In the data rows, zero lies at 4.5, halfway between 4 and 5.
Each row has a hidden score. How much does it go up from the first row of each pair to the second? 15 means little or no change, 30 a big rise and 0 a big fall. The score is a weighted sum of the row's numbers plus the product of two more (or one squared), each taken from its middle value.
[7 4 5 6 5 4 4 6 5 4 6 6 3 4 4 3]
[5 4 3 5 5 5 5 5 5 3 1 6 6 5 6 5] -> 8
[6 7 6 5 5 6 3 5 3 6 6 4 4 5 4 3]
[6 8 8 6 4 5 4 3 1 6 6 5 4 5 2 3] -> 22
[2 4 3 6 6 4 3 4 6 4 2 4 6 0 6 7]
[3 3 3 4 5 2 6 3 5 5 4 6 4 5 6 5] -> 13
[2 3 1 5 7 7 4 2 7 4 2 4 5 3 7 7]
[2 1 2 6 8 5 4 5 8 4 2 5 5 3 7 8] -> 15
[6 6 5 4 3 5 6 5 4 5 7 3 5 3 2 3]
[4 5 4 5 4 3 5 4 4 4 4 5 6 4 5 4] -> 12
[7 8 9 2 1 4 6 7 2 5 5 4 2 5 3 1]
[4 4 4 5 6 7 3 3 4 5 3 4 4 4 5 4] -> 25
[4 3 5 5 3 5 5 4 5 5 4 5 6 5 5 4]
[3 1 0 6 6 6 4 0 8 4 2 6 6 1 6 8] -> 13
[5 7 5 4 4 5 4 5 3 4 7 3 4 4 2 2]
[6 6 6 5 3 5 5 5 4 4 7 4 5 4 3 1] -> 16
[6 2 4 5 8 9 3 5 6 4 3 6 1 5 6 7]
[4 6 4 3 4 3 6 4 5 6 5 4 3 5 5 4] -> 1
[5 7 5 4 5 5 4 5 4 5 6 3 5 7 3 3]
[7 5 6 9 7 7 4 7 2 5 5 2 5 4 3 6] -> 14
[4 5 6 3 3 6 4 5 5 4 6 6 5 4 5 4]
[4 4 3 6 5 4 4 4 6 4 4 5 4 3 5 6] -> 13
[4 7 7 4 3 5 5 6 3 4 6 2 5 6 2 2]
[5 7 7 3 2 4 5 5 2 3 7 4 4 5 3 3] -> 12
[5 5 6 4 4 6 6 4 4 6 6 4 2 6 3 3]
[3 4 2 4 5 4 4 4 6 4 3 6 8 5 6 4] -> 13
[6 5 4 6 3 4 5 6 5 5 6 5 3 8 4 3]
[5 7 7 4 2 2 6 3 0 5 6 3 3 8 2 1] -> 18
[6 6 7 3 3 3 5 5 3 5 7 5 5 6 4 3]
[5 1 3 5 7 8 3 5 6 3 2 5 7 3 7 9] -> 13
[4 4 5 3 4 4 5 6 5 6 4 7 6 4 5 2]
[5 6 6 2 1 2 6 3 6 5 7 3 7 8 3 4] -> 13
[6 4 4 2 5 3 6 5 6 4 3 6 3 2 8 5]
[5 5 4 4 4 5 5 6 5 5 5 4 5 5 4 5] -> 14
[3 4 2 2 5 6 5 3 6 4 3 5 5 3 6 4]
[6 6 5 5 4 4 5 5 4 4 4 4 2 7 5 5] -> 7
[7 7 6 4 2 5 6 4 3 6 7 5 5 6 4 2]
[5 5 4 6 5 4 4 3 4 5 3 5 4 5 7 4] -> 16
[5 4 5 2 3 5 6 6 4 4 5 4 6 7 4 4]
[4 4 3 4 4 4 4 2 4 4 5 2 9 5 5 4] -> 16
[2 1 1 4 7 6 5 2 9 2 2 4 5 2 8 9]
[4 5 4 4 4 4 5 4 4 5 4 4 5 5 5 5] -> 10
[5 3 5 5 5 6 4 4 4 5 5 5 5 6 6 5]
[3 3 2 3 6 6 6 3 6 4 3 6 3 4 6 6] -> 15
[9 7 8 4 1 3 5 6 1 6 7 3 3 7 1 2]
[5 4 6 4 4 4 5 5 5 5 7 4 4 7 3 3] -> 21
[1 1 1 3 7 4 7 4 7 3 1 5 7 5 6 6]
[4 5 5 3 4 3 5 3 6 6 6 6 4 4 4 2] -> 8
[7 5 6 3 5 4 4 8 4 5 7 5 1 5 3 3]
[5 3 4 6 5 4 6 4 6 5 2 6 5 4 6 5] -> 9
[1 3 2 7 7 6 2 4 4 4 2 4 6 3 6 6]
[6 7 6 4 4 4 5 5 3 4 7 3 5 5 2 4] -> 13
[5 4 6 5 2 3 5 5 4 5 6 3 5 4 3 3]
[6 5 3 5 5 4 5 6 5 4 4 6 3 4 5 5] -> 14
[4 6 5 4 2 4 5 2 6 3 5 4 3 6 4 4]
[4 4 2 5 7 6 7 3 6 4 4 5 3 3 6 5] -> 2
[5 7 6 6 2 3 3 4 3 6 6 6 5 6 3 2]
[4 7 6 2 2 3 4 3 4 5 6 4 6 4 3 3] -> 19
[7 7 7 3 2 3 6 6 2 5 7 6 3 8 3 1]
[5 5 5 3 3 6 6 3 3 5 5 5 4 5 3 1] -> 23
[4 3 4 4 2 5 4 3 5 5 4 4 6 5 4 5]
[2 2 2 5 6 5 3 4 7 2 3 4 5 4 8 7] -> 21
[3 5 5 2 4 3 5 3 5 5 6 4 6 5 4 3]
[5 4 3 6 6 6 5 5 5 5 2 4 4 4 5 6] -> 14
[3 4 5 2 7 3 6 7 7 5 4 5 1 2 8 6]
[2 3 3 5 6 3 4 2 6 4 2 6 6 5 5 7] -> 17
[3 5 4 6 4 6 6 5 5 4 3 4 5 4 6 4]
[4 6 6 2 3 5 5 3 4 4 6 4 4 5 3 2] -> 20
[3 3 3 5 6 5 5 4 7 4 4 5 5 4 6 6]
[4 4 4 5 4 3 5 4 5 5 4 5 5 6 5 4] -> 13
[4 6 5 3 3 3 5 6 3 3 5 4 5 5 4 4]
[4 2 4 6 6 4 4 4 4 4 3 5 5 4 5 5] -> 17
[7 7 4 5 5 5 4 4 3 6 6 5 4 7 2 4]
[4 3 4 5 5 4 6 5 5 5 4 6 3 5 6 5] -> 10
[3 2 3 5 5 4 6 3 7 4 1 6 7 5 5 7]
[3 4 4 7 6 2 5 4 7 3 3 5 5 2 7 5] -> 16
[2 5 4 3 5 4 4 5 5 4 4 3 4 3 4 4]
[8 7 6 4 5 5 4 6 3 6 6 5 2 3 3 2] -> 8
[4 8 7 4 2 3 6 4 2 4 8 3 5 4 0 2]
[3 6 3 8 6 6 4 5 4 5 3 5 5 4 4 4] -> 13
[5 5 7 4 1 2 5 4 4 5 7 2 7 4 3 2]
[5 5 4 4 6 5 4 6 4 5 3 4 4 3 5 4] -> 18
[6 3 6 6 1 1 7 5 5 3 5 4 4 5 8 4]
[4 0 1 2 7 5 4 5 7 4 3 6 5 2 7 6] -> 27
[7 8 8 4 3 3 5 4 2 5 6 3 4 6 2 2]
[7 6 8 4 2 2 5 3 3 6 8 3 5 4 1 1] -> 9
[6 4 5 3 5 5 4 6 5 4 4 4 4 5 5 5]
[4 3 3 3 4 0 7 5 8 3 4 4 5 0 8 6] -> 18
[3 5 5 2 4 3 5 4 5 5 6 6 5 9 4 3]
[6 5 7 5 3 6 5 4 4 4 7 3 3 3 3 2] -> 16
[4 5 4 3 3 3 5 3 6 5 4 3 6 3 6 4]
[5 4 4 6 5 5 4 6 4 4 4 4 3 3 4 5] -> 18
[5 5 5 6 3 4 5 3 4 5 5 5 4 5 5 3]
[8 7 8 6 3 6 5 8 2 5 7 4 2 6 3 2] -> 15
[4 6 6 5 3 6 5 4 4 5 5 5 4 5 2 3]
[4 3 2 5 5 5 4 5 8 4 2 6 3 5 8 7] -> 10
[7 7 7 3 3 5 4 5 3 5 6 5 5 5 4 2]
[8 5 5 5 5 8 3 5 3 5 5 4 4 4 3 4] -> 19
[5 6 5 6 3 2 5 6 5 3 6 3 5 4 4 4]
[5 3 4 9 9 8 3 5 3 3 4 3 8 4 5 9] -> 22
[2 3 1 5 7 7 5 4 6 5 2 6 2 3 8 7]
[6 7 7 3 2 4 5 2 2 6 6 4 4 5 2 3] -> 19
[4 3 2 7 5 5 4 4 6 3 2 5 6 5 8 6]
[5 3 4 6 6 6 6 4 5 5 3 5 5 3 6 5] -> 15
[5 6 4 4 5 3 4 5 4 5 5 5 4 5 5 5]
[6 5 6 5 3 3 4 3 2 6 6 4 6 6 2 2] -> 15
[4 4 3 4 7 6 4 6 6 3 2 6 3 3 6 5]
[2 2 3 5 7 5 5 4 7 5 1 4 3 4 6 7] -> 11
[1 2 3 4 6 5 4 4 8 3 1 5 6 1 8 7]
[6 6 5 4 5 5 4 7 4 5 5 5 2 6 5 3] -> 11
[1 2 3 7 6 7 4 4 7 4 3 4 4 5 7 6]
[3 2 3 5 6 4 5 4 6 4 2 6 5 5 7 6] -> 11
[6 5 6 5 3 5 3 4 4 5 7 4 3 3 3 4]
[3 3 5 7 4 3 4 5 4 4 2 6 9 3 4 6] -> 1
[3 3 4 7 5 3 5 3 5 4 2 5 4 3 6 5]
[6 5 4 4 3 4 6 2 6 5 6 4 1 8 5 1] -> 16
[6 7 6 6 2 3 5 4 3 6 6 5 2 5 3 4]
[5 4 4 5 6 6 4 4 5 3 4 4 5 8 5 6] -> 22
[3 3 4 6 5 2 5 5 6 4 6 5 5 4 5 4]
[5 6 7 5 0 4 3 3 4 5 8 1 9 9 1 3] -> 14
[4 3 3 4 5 5 6 4 6 4 2 6 5 5 7 6]
[4 4 4 3 6 5 5 5 5 5 3 3 4 5 5 6] -> 20
[2 2 2 5 6 5 6 4 9 4 3 6 3 0 9 7]
[7 7 7 4 2 4 5 5 3 6 6 5 3 2 3 3] -> 13
[3 4 4 6 5 4 4 4 5 5 5 3 6 8 3 5]
[6 6 5 5 4 4 4 5 4 5 7 5 3 4 3 4] -> 13
[4 2 3 5 6 3 5 3 7 4 3 5 6 0 6 6]
[6 6 6 2 1 1 6 0 4 6 7 4 5 3 4 3] -> 8
[5 6 5 4 2 5 5 5 4 7 6 5 3 5 4 3]
[5 4 4 4 2 5 5 3 4 5 4 3 4 2 5 4] -> 17
[3 2 2 2 6 2 4 7 8 4 3 7 5 3 8 7]
[3 4 3 6 6 6 4 6 4 5 3 5 4 4 5 5] -> 20
[5 6 5 4 3 5 4 3 4 4 5 5 4 8 5 5]
[5 5 6 4 2 4 7 2 5 6 7 4 2 5 4 4] -> 6
[7 7 8 5 4 6 3 7 0 8 9 6 1 7 2 2]
[4 6 6 5 3 5 5 3 4 5 5 4 3 6 4 4] -> 2
[4 2 4 5 5 5 4 3 6 4 3 5 4 5 5 6]
[6 5 4 4 4 5 4 4 5 4 5 4 5 5 4 6] -> 12
[6 9 5 6 2 2 5 5 2 6 7 2 5 4 2 0]
[6 5 5 4 5 6 1 7 3 5 5 2 6 5 3 5] -> 21
[5 6 6 4 4 5 4 6 3 5 5 5 4 4 4 3]
[5 6 4 2 4 7 4 5 3 5 6 3 4 2 3 5] -> 18
[4 3 4 6 4 3 4 5 6 4 5 5 4 4 5 7]
[4 5 2 9 6 7 4 5 4 4 3 6 3 4 6 7] -> 17
[4 5 7 6 5 4 5 8 3 6 8 5 4 1 3 5]
[4 2 3 6 6 6 4 5 6 5 3 5 3 4 7 7] -> 20
[3 4 1 5 7 6 5 4 6 6 2 6 2 1 6 6]
[4 7 7 3 5 6 5 5 3 3 6 2 6 7 1 3] -> 26
[5 4 3 3 4 3 6 3 6 5 3 6 1 4 7 4]
[9 8 8 4 2 3 4 5 3 5 6 3 6 5 0 2] -> 10
[6 7 8 4 1 2 8 5 2 5 7 4 5 3 3 1]
[5 7 6 4 4 3 6 6 2 3 7 4 3 7 2 2] -> 22
[4 6 5 6 4 5 4 3 4 5 5 5 6 3 5 4]
[4 4 2 2 7 4 5 7 5 5 2 6 0 3 7 6] -> 21
[7 6 7 3 5 6 4 5 2 5 6 3 4 5 2 3]
[3 2 3 7 5 5 4 6 5 3 2 6 4 4 6 6] -> 7
[8 6 7 5 5 5 5 6 3 5 7 4 3 3 4 3]
[5 5 4 4 4 2 5 4 6 6 4 5 5 7 5 5] -> 14
[6 3 5 5 5 3 5 6 6 4 5 6 3 9 7 5]
[4 7 5 4 2 3 5 2 5 5 6 3 5 7 3 3] -> 16
[7 7 7 2 5 7 5 8 1 7 6 7 0 7 1 2]
[4 3 3 6 5 5 4 3 5 5 4 6 4 4 5 5] -> 5
[2 2 3 6 9 5 2 6 7 3 2 4 6 2 6 9]
[2 4 3 4 7 6 5 7 6 4 2 5 3 5 5 7] -> 16
[4 4 4 3 6 7 6 4 4 4 5 6 2 7 5 4]
[5 4 7 3 2 4 7 3 5 6 7 4 3 6 3 2] -> 7
[5 7 8 4 2 3 6 5 2 5 7 5 6 9 2 3]
[1 3 2 3 5 6 3 2 7 4 3 3 5 4 7 6] -> 22
[3 3 4 5 4 2 5 2 6 3 2 3 7 4 6 4]
[5 3 5 6 6 5 4 5 5 5 5 7 4 5 5 6] -> 16
[4 5 5 2 4 5 4 6 4 4 4 5 3 6 4 5]
[6 6 4 6 5 4 5 6 3 5 7 5 2 2 4 4] -> 9
[3 4 4 3 4 3 6 4 4 3 3 5 5 4 6 6]
[5 6 5 4 3 3 4 5 2 5 6 4 5 4 1 2] -> 18
[3 6 5 3 4 5 4 4 5 6 6 4 6 6 3 4]
[3 4 3 4 9 5 3 7 5 4 3 6 0 3 5 6] -> 19
[7 6 6 3 3 4 4 4 2 6 7 5 6 6 3 2]
[4 2 5 5 1 1 4 2 7 4 5 4 6 5 6 4] -> 13
[4 2 3 5 6 5 6 5 6 3 1 7 4 3 7 6]
[4 4 4 6 8 6 3 6 6 3 4 5 5 5 6 6] -> 18
[2 4 4 5 6 3 4 4 6 5 3 3 5 3 6 6]
[4 6 7 4 2 4 4 4 3 4 8 3 4 7 3 2] -> 21
[5 6 4 6 6 4 3 4 3 5 6 4 7 5 3 6]
[2 0 0 8 9 7 3 2 9 0 2 4 4 0 8 9] -> 21
[6 7 6 3 3 5 4 2 3 7 8 5 8 4 0 3]
[6 7 6 6 1 7 2 4 1 6 8 3 6 5 3 5] -> 14
[5 5 4 4 5 5 6 6 7 4 4 6 5 3 6 5]
[3 4 4 3 5 4 5 4 4 5 4 4 3 4 5 5] -> 17
[3 4 6 5 1 5 4 4 5 4 6 1 8 9 2 5]
[8 6 7 4 2 3 4 4 3 5 7 3 6 5 2 2] -> 16
[2 2 4 5 5 5 6 2 5 5 2 6 8 4 6 5]
[5 4 4 4 3 6 4 4 5 5 3 5 4 4 5 4] -> 17
[3 8 5 6 4 5 3 3 3 6 5 3 3 2 3 4]
[4 4 3 5 5 4 4 2 6 5 3 4 6 4 6 7] -> 19
[4 4 3 5 8 7 4 6 5 3 3 5 2 2 6 6]
[5 6 6 2 4 4 4 4 4 4 4 3 3 3 4 4] -> 14
[3 3 2 5 5 3 4 4 5 4 4 5 3 4 6 5]
[5 5 5 4 6 6 4 9 1 6 5 5 0 2 2 3] -> 20
[5 3 4 5 5 6 4 5 4 6 3 5 4 6 5 6]
[7 6 9 3 2 3 5 7 1 5 7 2 5 3 3 4] -> 6
[0 1 2 6 6 5 5 2 7 4 2 6 6 3 7 7]
[7 5 7 5 4 3 4 8 3 6 7 4 3 3 4 2] -> 12
[7 5 5 5 5 4 5 6 3 4 5 3 6 7 3 3]
[3 5 5 4 6 6 4 8 3 4 2 5 3 0 4 4] -> 23
[4 4 3 2 4 2 7 4 6 6 4 5 3 3 5 4]
[6 7 5 2 3 5 5 5 4 3 6 6 5 4 4 4] -> 18
[6 7 7 6 3 5 5 3 3 6 7 3 5 3 3 2]
[4 4 5 3 4 3 4 5 6 5 4 5 5 5 4 3] -> 25
[6 7 6 5 3 5 4 4 4 5 7 3 3 4 3 2]
[7 8 9 3 2 3 6 7 0 6 7 3 3 3 2 1] -> 12
[4 6 5 6 7 8 1 8 3 4 4 6 3 8 4 5]
[3 2 3 6 6 3 5 4 8 5 3 7 5 5 7 6] -> 12
[3 5 4 6 5 4 5 4 3 5 4 6 4 2 4 4]
[7 5 5 4 4 3 5 6 6 5 4 5 1 2 6 4] -> 17
[3 4 4 4 5 2 6 3 5 4 3 4 5 3 6 4]
[3 4 3 4 6 3 5 3 6 4 3 5 4 6 6 5] -> 19
[5 5 5 6 3 5 4 4 4 4 6 4 6 5 2 3]
[5 6 6 3 3 3 3 1 3 4 6 5 5 7 3 3] -> 19
[4 5 7 5 3 6 5 6 4 4 4 5 6 5 5 4]
[5 5 4 8 6 6 4 5 2 4 2 5 6 2 4 5] -> 20
[5 5 5 6 3 3 3 4 3 6 7 4 5 5 4 3]
[4 5 4 6 5 5 4 6 3 5 4 3 5 8 5 4] -> 20
[3 5 6 4 3 5 4 4 3 4 6 5 4 4 4 4]
[3 5 4 3 5 5 4 4 5 3 4 3 6 4 4 5] -> 17
[5 6 8 4 3 4 3 5 5 6 6 4 4 5 5 3]
[6 5 5 5 7 7 4 7 2 2 5 5 5 2 3 3] -> 21
[4 3 3 6 4 5 5 1 4 4 2 5 6 5 5 4]
[4 3 5 2 6 5 5 3 6 5 4 5 6 6 5 5] -> 21
[4 4 4 4 4 5 5 5 4 5 4 5 5 4 5 4]
[6 4 6 4 3 3 5 3 5 5 5 3 5 7 3 3] -> 15
[6 6 5 4 4 6 4 5 3 5 7 2 3 5 4 4]
[1 3 2 5 5 4 3 4 7 4 3 6 4 1 8 6] -> 18
[6 7 5 3 3 4 6 5 3 4 6 3 5 6 3 3]
[2 6 5 5 4 5 6 5 4 4 4 5 4 6 4 4] -> 17
[4 4 3 5 5 3 4 2 5 5 2 4 7 4 5 7]
[3 3 2 5 6 5 4 5 6 4 3 5 6 5 6 6] -> 16
[4 5 4 4 4 5 6 5 5 5 4 5 4 5 4 4]
[6 5 5 4 5 4 4 4 6 6 4 4 7 3 4 5] -> 11
[5 3 4 5 5 4 5 4 5 4 3 5 4 5 5 5]
[4 4 5 4 5 5 6 4 4 5 6 5 6 5 6 5] -> 15
[6 4 4 5 4 4 3 5 4 4 5 6 6 4 4 4]
[3 2 3 6 5 4 5 5 5 4 3 6 5 4 6 5] -> 17
[6 3 3 4 6 5 3 6 6 3 2 7 3 3 6 5]
[7 5 6 5 8 7 3 8 1 6 5 3 2 1 3 5] -> 21
[4 4 4 4 4 3 4 7 6 4 4 4 3 5 6 5]
[1 3 4 3 5 4 6 3 6 5 4 4 6 7 5 5] -> 17
[6 6 8 3 3 4 5 6 1 5 6 4 6 8 2 1]
[6 4 4 6 4 4 4 5 4 5 4 5 3 4 4 4] -> 16
[5 2 4 6 6 5 5 3 7 5 2 4 7 7 6 8]
[2 4 5 4 4 3 5 3 5 5 5 3 4 7 4 4] -> 12
[4 5 5 6 6 5 1 7 1 4 4 5 4 4 2 7]
[4 5 4 4 4 3 6 6 4 3 4 6 6 6 4 4] -> 11
[5 3 4 5 5 4 4 4 5 4 3 5 5 5 6 6]
[3 3 5 3 3 3 5 1 6 4 4 5 7 4 5 4] -> 18
[7 3 3 6 4 4 5 3 5 2 5 4 2 6 5 4]
[5 6 5 2 5 4 3 5 4 4 7 4 5 4 3 5] -> 14
[3 4 4 5 5 5 3 5 4 4 3 6 4 7 6 6]
[6 4 3 5 7 7 3 3 5 5 3 7 0 1 7 3] -> 15
[7 5 5 4 4 4 5 5 4 5 6 5 3 4 3 2]
[3 3 3 6 7 4 4 6 7 3 3 5 6 6 6 8] -> 10
[8 7 7 2 1 3 6 4 2 5 7 4 4 5 3 1]
[3 3 5 4 3 4 5 4 5 4 6 4 7 5 4 5] -> 16
[4 3 3 5 6 5 5 3 5 4 3 5 4 4 7 6]
[0 3 0 5 4 4 5 1 6 3 0 6 8 7 6 6] -> 16
[4 4 4 5 7 7 4 4 3 4 4 4 2 4 6 6]
[0 3 4 5 9 7 1 9 5 4 2 3 6 4 5 8] -> 9
[4 3 2 5 5 6 3 3 4 4 3 5 7 7 5 6]
[3 3 3 6 6 6 3 5 6 5 3 6 5 6 6 7] -> 15
[6 6 6 4 4 6 6 6 3 5 6 3 1 3 2 3]
[4 5 5 3 1 3 6 3 6 7 6 5 6 5 4 3] -> 8
[2 4 3 7 7 3 5 4 4 4 3 5 4 3 5 6]
[5 7 6 4 3 3 4 5 3 4 6 4 6 3 2 4] -> 18
[5 8 4 3 5 7 5 5 3 6 6 5 4 6 1 2]
[1 4 4 3 4 3 4 4 6 5 4 4 4 7 3 3] -> 18
